In the rows, 128 means zero.
Each path below is one point turned by a fixed rotation once a step. After each direction that follows a path, write how fast that rotation turns it, in deg/step (0 if it stays still).
Each turn is a multiple of 5 degrees from 10 to 175, or 0.
Each row of a path follows its step; steps can be skipped.
path 1
step 1: [125 119 128 129 132 126 129 129 127 126 124 136 138 116 140 130 120 136
 131 122 136 133 126 129 130 127 131 137 145 131 133 124 124 128 124 123
 119 137 140 119 130 118 125 135 127 136 123 136 147 122 133]
step 2: [115 115 132 137 135 128 120 130 139 133 137 134 134 129 130 115 129 111
 131 116 128 134 119 126 142 133 128 129 130 130 136 129 129 132 128 130
 134 130 125 123 141 133 127 137 128 127 121 140 136 128 125]
step 5: [112 122 130 131 130 131 128 123 134 123 134 138 126 113 133 119 144 131
 136 127 133 133 129 129 135 121 132 137 130 134 144 115 116 134 124 135
 125 122 124 125 130 121 121 124 127 137 123 128 122 131 128]
step 6: [129 113 124 121 123 125 122 125 138 127 124 145 128 135 141 130 132 134
 133 136 125 136 124 122 143 144 131 114 126 138 131 117 125 129 126 129
 130 132 126 122 130 116 127 131 134 125 124 132 133 127 126]
step 8: [130 132 125 139 128 130 122 124 133 117 131 133 135 139 138 127 134 128
 121 139 129 124 123 137 130 121 133 131 150 128 134 113 110 122 127 139
 132 129 130 124 129 124 127 134 125 126 128 126 133 131 132]
step 9: [134 128 126 130 134 138 124 141 136 142 117 132 128 124 134 129 131 127
 135 129 145 130 126 127 139 128 123 132 137 131 129 114 121 133 127 128
 125 138 122 118 137 122 112 139 128 127 126 131 129 128 126]
step 12: [121 115 123 129 127 138 125 131 131 116 121 130 134 120 119 126 126 123
 128 127 135 130 131 125 134 125 138 137 133 108 131 121 118 127 135 129
 126 133 134 115 124 122 125 140 131 134 122 138 130 126 137]
step 14: [126 116 119 108 131 133 115 128 130 134 117 133 127 124 122 129 122 122
 130 136 124 120 127 125 139 129 141 130 131 137 126 131 121 133 121 132
 130 142 128 130 130 114 131 126 128 122 127 125 137 134 126]
step 16: [121 125 117 120 127 121 123 124 134 136 136 133 136 128 132 123 137 135
 124 125 128 122 128 130 136 125 137 143 137 129 138 115 122 123 126 136
 123 121 133 126 134 125 110 129 136 122 125 140 132 127 129]
Speeds:
[126 128 126 127 128 129 125 128 128 126 122 128 130 127 126 131 129 126
 130 127 128 128 131 128 125 128 127 131 131 128 126 128 128 130 132 126
 129 129 128 130 129 131 130 128 130 125 129 130 128 127 128] : 25
[129 126 130 129 130 127 131 131 126 129 128 127 131 128 129 130 126 125
 130 130 129 130 125 131 129 126 123 129 130 125 127 130 129 127 127 128
 127 127 130 130 129 129 128 130 128 129 127 131 128 129 126] : 40
[129 128 129 126 126 126 126 125 128 130 124 129 131 131 130 129 126 130
 130 130 132 125 129 128 130 128 128 128 126 127 128 129 127 131 128 130
 127 125 129 127 130 126 128 129 126 129 131 126 130 126 129] : 135
[127 126 128 127 129 128 132 127 126 123 125 129 129 129 128 126 125 128
 127 130 125 128 132 130 127 128 127 127 129 130 127 125 127 126 127 129
 125 127 128 127 128 126 132 129 126 130 126 127 130 126 130] : 160
[130 130 130 130 129 129 125 131 126 128 128 126 128 128 127 126 125 125
 128 128 129 125 126 127 129 128 128 129 129 131 127 128 126 127 128 132
 131 131 125 130 128 129 129 129 125 127 128 126 131 126 129] : 65
path 2
step 0: [115 129 126 133 130 133 131 127 125 134 117 133 139 126 124 116 136 132
 130 132 127 130 134 141 126 125 134 124 136 134 132 133 127 128 141 130
 128 129 126 135 136 122 135 131 134 132 127 121 112 135 123]
step 3: [126 124 132 128 122 125 133 125 131 126 131 127 124 131 131 130 125 142
 137 127 124 122 136 145 127 130 121 123 135 129 129 114 135 131 126 127
 141 124 138 129 133 122 129 135 130 113 129 125 124 121 137]
step 6: [125 131 125 133 137 128 132 133 121 131 126 131 134 132 134 122 125 118
 133 121 129 133 133 136 145 130 129 123 147 127 135 126 127 122 124 127
 121 139 126 131 137 130 134 131 132 122 119 134 133 118 124]
step 7: [130 132 132 128 133 118 122 122 123 139 137 129 125 137 133 133 125 137
 131 129 113 134 120 125 122 130 124 124 138 131 137 120 136 128 135 132
 139 128 133 122 130 125 123 124 128 122 114 136 133 122 129]
step 8: [123 134 129 131 122 131 126 130 147 138 134 125 123 138 131 126 124 133
 134 116 134 130 126 136 131 130 128 121 130 123 127 120 142 126 129 126
 116 122 127 125 124 130 122 141 133 123 125 136 134 136 130]
step 12: [130 125 122 130 129 135 130 132 138 145 136 121 127 140 135 123 125 131
 126 120 120 126 134 129 137 130 132 124 121 119 132 139 132 121 129 134
 132 132 133 132 132 124 121 126 130 112 126 133 126 120 125]
step 13: [122 124 129 126 140 116 123 122 120 146 126 119 126 137 125 126 127 126
 121 122 122 132 128 132 124 134 126 120 117 117 127 129 130 129 133 120
 129 115 123 121 119 121 127 135 128 129 126 124 134 135 132]
step 15: [134 123 124 126 137 128 133 135 115 126 129 130 127 129 136 124 128 124
 123 122 136 127 133 132 128 124 122 112 122 126 130 128 113 121 117 144
 136 126 132 121 125 126 132 131 127 129 131 131 140 133 124]
step 16: [135 130 129 119 128 128 141 128 133 140 139 126 133 140 129 123 141 128
 122 143 126 127 135 125 122 124 126 124 124 118 129 128 126 119 127 124
 136 134 131 118 125 137 127 122 129 129 128 129 128 116 124]
Speeds:
[129 128 125 126 125 128 130 127 130 129 132 129 130 126 127 128 127 132
 129 130 124 126 127 127 127 125 129 128 129 130 128 129 129 126 130 126
 132 128 130 128 131 127 127 124 126 128 127 127 125 129 127] : 160
[127 128 126 129 128 128 128 125 127 126 126 129 128 130 128 128 131 129
 128 127 129 126 129 130 129 130 130 128 125 130 127 131 129 127 131 124
 127 122 127 130 128 130 125 128 129 128 127 128 127 132 128] : 80
[127 131 129 129 130 127 127 129 130 127 127 127 126 127 124 130 132 128
 129 124 127 129 129 131 127 124 129 124 130 129 129 128 128 129 130 128
 128 131 129 130 128 129 128 126 128 125 126 127 129 128 131] : 10
path 3
step 0: [134 132 134 117 131 136 125 131 125 128 128 131 126 130 130 120 127 123
 131 126 131 132 129 123 144 123 127 140 129 140 129 142 122 123 123 135
 136 119 136 124 132 136 132 132 118 129 116 135 129 139 133]
step 1: [133 131 127 118 123 141 135 133 132 128 132 131 126 126 132 125 129 132
 118 135 133 132 123 129 139 131 128 134 140 131 126 142 123 130 130 136
 134 120 132 136 124 122 135 122 114 111 132 122 130 132 128]
step 5: [135 124 123 121 125 143 132 133 124 119 129 131 130 135 122 124 122 131
 118 136 136 123 131 125 129 130 127 130 130 142 125 140 130 120 125 142
 138 123 131 129 127 119 129 121 128 119 131 113 129 132 129]
step 6: [132 125 127 118 117 131 131 127 129 116 126 124 138 122 133 126 142 124
 120 134 121 126 139 132 130 130 134 134 131 133 130 143 136 120 131 130
 131 129 131 131 133 131 124 122 128 129 115 112 131 136 129]
step 7: [130 125 129 129 128 132 139 130 122 115 120 132 133 135 123 121 131 122
 114 122 125 115 129 119 130 126 131 131 121 140 133 142 129 123 129 134
 133 123 126 127 135 126 141 129 129 128 131 119 134 138 129]
step 8: [128 131 129 120 126 133 136 119 132 125 127 134 137 124 126 119 142 127
 116 134 129 133 136 125 127 121 135 129 136 140 131 138 132 117 127 125
 138 116 127 128 142 130 133 131 121 130 118 127 127 128 132]
step 9: [134 123 121 122 128 144 134 129 128 134 127 133 135 132 129 127 131 131
 118 119 130 118 135 125 133 127 123 130 131 143 131 134 120 119 126 137
 138 124 133 136 139 123 129 130 125 126 134 122 125 143 131]
step 15: [140 127 138 126 126 124 128 134 126 119 126 131 139 127 133 117 138 129
 121 124 123 132 129 125 130 129 127 137 125 131 124 150 122 127 130 128
 124 133 134 128 135 124 133 133 112 125 130 121 134 128 117]
step 16: [135 133 130 118 125 130 132 133 122 129 123 126 139 136 122 112 124 122
 128 131 133 129 126 133 133 128 143 131 132 133 131 145 126 120 121 127
 128 118 129 118 136 126 132 132 121 123 135 133 128 137 129]
Speeds:
[127 130 129 128 131 129 129 131 126 130 125 128 128 130 126 129 124 128
 130 130 131 124 128 126 131 129 128 128 127 130 129 129 128 126 125 131
 127 129 124 127 127 128 130 128 131 128 130 128 128 127 132] : 160
[129 128 129 130 131 129 133 128 131 127 127 130 127 128 127 124 128 124
 130 126 125 129 129 129 128 127 132 129 127 128 129 127 130 129 126 129
 129 129 129 126 130 127 129 131 130 125 127 131 127 126 125] : 85
path 4
step 1: [121 134 124 131 116 138 129 136 128 130 128 130 137 120 134 131 136 112
 118 128 127 118 114 134 136 132 130 125 131 124 114 130 123 138 126 129
 132 133 137 130 125 127 134 126 126 130 134 136 120 127 133]
step 2: [126 124 119 125 118 137 139 128 130 126 135 122 131 128 132 125 116 120
 131 128 132 113 125 116 123 128 126 125 121 137 136 134 129 128 121 126
 127 115 129 143 122 130 127 131 126 122 123 131 126 142 136]
step 4: [134 121 128 119 122 121 128 120 131 120 137 132 134 126 132 129 131 127
 129 129 131 121 135 140 131 120 122 129 119 143 126 131 130 137 132 117
 110 124 131 125 132 135 135 125 127 112 134 127 131 132 125]
step 5: [137 120 128 122 128 125 125 133 123 131 118 131 115 127 132 126 134 135
 119 123 130 122 137 129 122 130 126 133 123 145 125 131 137 116 141 140
 124 137 135 134 119 130 120 133 132 129 133 124 128 133 125]
step 8: [128 137 128 136 123 119 137 134 133 122 112 124 127 128 128 136 134 134
 129 128 133 133 115 131 118 136 120 129 127 123 129 126 125 121 129 123
 135 119 132 117 129 137 118 132 126 126 113 125 120 132 131]
step 9: [125 136 125 137 132 121 130 119 131 129 134 124 132 122 134 126 139 124
 131 121 128 133 127 134 142 129 133 136 115 124 141 124 137 132 135 116
 128 126 119 122 117 129 130 132 137 127 122 140 125 129 133]
step 12: [121 119 130 133 135 129 123 118 138 133 136 126 124 130 136 130 133 124
 120 132 117 125 127 125 124 126 124 131 142 130 126 130 133 124 126 125
 133 140 140 126 124 115 138 127 115 116 125 136 130 118 123]
step 14: [130 125 134 122 132 124 127 119 131 124 137 119 109 121 134 126 122 122
 119 137 118 136 128 125 130 122 131 127 127 126 130 126 133 128 125 130
 124 133 131 130 125 121 113 143 135 131 114 128 123 130 135]
step 16: [138 129 131 130 138 127 128 127 115 118 133 119 118 134 127 125 126 131
 133 131 136 127 123 125 129 121 118 129 115 122 122 142 125 123 130 131
 122 136 122 128 136 131 126 130 134 130 121 132 143 138 123]
Speeds:
[132 133 130 129 125 127 128 128 130 125 125 129 130 129 125 129 126 127
 129 127 127 127 128 131 130 127 126 128 131 128 127 128 126 131 130 129
 130 125 130 129 129 129 128 126 127 128 129 128 127 128 127] : 155
[126 130 127 123 129 129 128 129 125 125 129 130 124 127 126 128 129 131
 128 128 130 128 128 127 128 127 123 125 126 129 128 131 126 127 126 129
 130 127 129 128 125 129 129 126 129 128 128 128 125 130 130] : 125
path 5
step 1: [132 134 131 127 134 115 117 122 142 111 129 122 112 119 126 122 129 133
 131 126 125 128 127 117 126 126 116 130 127 131 136 134 124 123 120 117
 132 136 131 119 128 128 127 122 125 141 123 129 122 129 129]
step 2: [122 125 129 112 129 115 125 128 120 122 117 126 122 122 117 138 130 130
 130 137 130 130 131 124 127 129 120 127 121 129 126 130 116 124 116 118
 118 128 121 113 138 126 127 129 137 139 131 129 122 126 134]
step 3: [134 123 132 124 127 124 125 133 120 119 126 123 118 140 117 130 122 139
 125 138 126 129 128 120 119 117 125 137 120 135 131 131 127 116 129 118
 123 133 134 129 129 128 123 119 133 133 119 114 128 120 137]
step 4: [129 119 129 133 126 123 115 140 111 126 128 131 114 120 127 138 129 137
 126 132 129 135 137 129 133 131 128 125 132 128 127 142 121 120 129 124
 127 132 137 130 135 128 121 135 128 146 128 117 130 129 136]
step 8: [124 128 134 127 136 130 133 140 132 125 126 119 133 130 117 131 121 134
 118 116 131 141 131 136 138 125 132 140 131 140 141 125 120 123 134 120
 132 122 133 120 136 125 125 117 130 137 122 132 133 127 128]
step 10: [124 130 139 127 120 134 133 121 121 112 113 127 121 118 120 134 132 132
 124 114 142 138 126 133 124 131 128 126 125 138 132 130 126 131 135 119
 121 114 129 120 122 126 126 121 126 131 122 130 123 129 131]
step 12: [120 122 135 127 120 133 117 119 129 120 135 126 121 120 116 130 133 126
 128 117 120 143 135 129 118 135 122 128 123 138 135 138 124 131 124 129
 129 139 127 129 115 124 128 120 119 141 129 124 126 130 127]
step 13: [115 120 140 126 129 114 133 132 124 130 129 130 121 119 125 125 121 132
 117 125 128 138 139 134 119 135 124 128 121 135 138 125 126 124 107 130
 117 136 122 119 130 123 127 122 124 128 128 132 130 127 125]
step 16: [119 134 122 143 142 119 126 142 121 120 132 127 125 127 126 134 126 129
 124 125 128 136 132 135 122 130 131 127 129 130 132 134 137 126 135 123
 122 136 134 133 119 127 123 117 133 125 128 140 136 113 138]
Speeds:
[128 125 129 130 125 126 127 126 126 127 128 128 129 128 128 129 130 130
 128 131 126 127 127 124 126 130 125 130 126 131 128 127 130 125 126 129
 127 129 128 125 125 128 129 131 128 129 131 128 131 130 128] : 35
[128 125 127 128 129 131 124 127 125 127 130 125 127 132 124 131 127 126
 126 128 130 126 131 125 129 127 130 128 127 129 128 129 129 129 131 129
 127 128 129 127 128 128 128 130 126 126 127 128 128 125 126] : 90
[127 128 126 131 126 127 125 129 128 127 130 130 126 126 129 130 132 128
 131 128 131 128 125 129 127 129 127 126 131 129 126 127 133 130 130 125
 128 127 129 128 126 127 126 128 127 126 126 129 129 127 126] : 65
path 6
step 0: [129 139 128 126 124 123 126 125 123 138 124 133 131 134 130 132 129 123
 123 119 130 131 128 129 136 136 134 115 143 121 135 123 129 139 133 142
 131 123 132 125 124 140 133 112 114 131 117 130 128 131 122]
step 3: [139 125 114 132 133 136 125 120 125 124 142 120 133 131 128 140 130 132
 128 130 144 129 119 129 132 132 130 134 127 137 134 131 130 122 133 108
 136 129 138 116 127 126 123 134 133 130 124 130 124 132 126]
step 4: [140 134 142 135 121 123 134 128 125 118 126 127 127 133 129 121 121 126
 126 113 135 132 121 129 135 130 139 119 132 124 139 127 122 131 135 124
 125 128 142 135 118 133 123 131 130 122 123 117 134 143 130]
step 6: [124 124 120 130 128 127 127 120 134 140 115 128 136 128 131 125 135 128
 117 127 123 136 132 133 124 135 123 134 133 128 117 132 119 117 132 138
 117 127 121 121 120 122 120 128 120 118 130 140 134 117 119]
step 7: [119 118 122 135 130 131 119 120 131 127 134 139 130 130 113 125 127 138
 125 127 136 133 126 124 128 136 127 133 127 137 140 130 127 120 134 112
 132 130 115 132 127 117 133 120 132 140 121 132 136 120 127]
step 10: [135 122 126 125 135 123 149 124 139 121 126 130 135 119 132 122 121 122
 131 130 115 135 122 127 132 124 121 123 121 130 128 134 120 126 127 134
 114 123 128 131 128 124 112 127 133 124 136 139 132 130 119]
step 11: [128 131 118 124 129 125 123 133 131 137 132 141 128 129 123 125 133 130
 135 124 142 133 113 122 137 130 122 126 133 136 129 124 130 129 136 142
 125 119 114 124 125 120 125 121 134 121 117 142 130 118 134]
step 12: [119 125 120 138 126 120 127 122 129 133 131 132 130 124 129 135 133 130
 130 123 139 128 131 117 124 147 135 127 140 124 127 128 122 139 130 123
 132 122 126 132 136 129 132 127 104 134 122 126 135 132 129]
step 13: [120 131 135 132 118 118 122 138 130 127 130 121 127 123 131 128 125 122
 114 131 127 130 138 122 129 129 134 126 134 114 130 126 135 130 133 119
 128 137 129 131 135 128 142 114 140 136 144 126 134 129 121]
Speeds:
[128 129 129 124 131 127 126 134 128 127 129 126 128 131 129 128 129 128
 129 130 127 129 128 128 131 128 127 128 127 133 127 127 127 130 126 130
 130 129 127 129 128 126 131 126 129 126 128 129 129 129 128] : 125
[124 127 126 126 130 129 127 130 131 128 125 131 127 128 127 126 127 127
 124 130 127 127 126 130 128 128 126 127 126 126 130 127 127 129 129 128
 126 127 128 123 130 129 126 128 127 126 128 126 127 132 128] : 80
[124 128 127 124 128 130 128 126 129 129 127 129 124 128 126 128 129 127
 128 127 128 130 126 127 127 130 126 129 130 127 126 131 126 132 126 126
 127 126 128 127 125 127 132 130 128 129 127 131 130 125 128] : 70
path 7
step 0: [138 130 132 128 129 121 129 131 124 121 133 134 127 137 140 139 128 130
 105 131 125 135 126 121 124 128 121 144 123 131 136 129 129 124 136 122
 129 127 131 130 131 129 135 134 135 124 130 134 121 139 125]
step 2: [128 122 117 129 118 133 135 134 122 130 126 126 123 132 133 126 134 117
 132 117 127 130 126 125 129 131 123 130 137 124 125 137 130 118 136 122
 128 139 122 122 114 132 120 135 132 129 109 126 133 136 122]
step 5: [129 127 130 119 128 131 134 126 134 123 114 128 132 134 120 134 123 119
 126 125 119 134 135 116 121 131 117 131 124 138 135 139 133 130 120 127
 110 130 129 134 119 126 123 132 130 125 123 130 134 128 114]
step 8: [124 127 131 123 130 121 121 134 128 114 126 134 132 118 126 137 125 118
 120 120 126 130 133 130 125 124 143 133 127 131 126 138 137 121 124 130
 133 128 126 140 117 137 119 130 121 122 114 135 130 123 134]
step 10: [141 135 121 118 116 135 133 123 130 131 118 118 125 130 129 126 127 120
 119 137 124 118 128 127 121 127 132 143 121 128 120 128 128 126 136 135
 126 133 131 133 131 122 117 118 120 123 131 124 127 139 129]
step 11: [123 118 123 135 132 121 132 133 125 131 133 128 123 139 126 132 128 128
 121 135 134 121 139 124 125 128 135 141 141 132 137 126 132 123 117 125
 131 117 119 133 115 139 127 131 127 133 128 133 129 127 114]
step 13: [137 128 139 128 118 141 128 119 125 134 131 132 127 134 123 134 129 133
 126 114 134 116 131 133 120 121 128 123 130 145 124 130 135 128 132 138
 131 130 131 124 123 135 116 130 119 130 121 128 123 136 129]
step 14: [121 118 142 139 138 116 132 128 130 114 119 118 125 122 131 120 130 112
 133 127 123 122 126 129 125 133 126 121 127 137 135 126 126 125 123 127
 136 120 127 125 124 126 130 128 127 130 123 131 122 119 116]
step 15: [136 126 128 121 136 131 122 123 129 131 126 121 122 135 127 126 120 136
 124 117 121 140 128 118 124 126 134 120 112 125 126 144 123 120 139 122
 126 130 128 129 127 129 139 121 117 123 134 123 126 131 129]
Speeds:
[127 128 129 129 131 131 131 131 126 127 128 126 129 127 126 128 128 125
 126 127 127 128 131 130 125 130 129 130 131 127 126 129 128 128 129 129
 124 126 128 127 128 127 125 130 130 130 123 132 128 126 126] : 125
[127 131 127 128 128 133 127 127 130 127 129 131 129 129 128 131 127 129
 129 130 124 130 130 129 128 130 130 127 127 125 128 130 130 126 125 128
 129 129 128 129 127 130 133 130 126 127 127 129 128 126 126] : 100
[126 131 132 128 129 128 128 126 128 131 127 123 125 130 127 129 127 128
 128 129 131 126 127 130 126 128 132 129 126 128 128 125 127 126 126 127
 129 128 130 129 126 131 127 128 127 126 128 129 128 127 128] : 20
[127 129 127 130 127 125 126 130 130 128 126 124 129 127 126 126 129 129
 126 128 124 127 128 129 126 127 129 125 128 127 131 131 126 128 128 130
 131 132 128 125 129 128 128 128 125 129 125 128 127 128 130] : 65
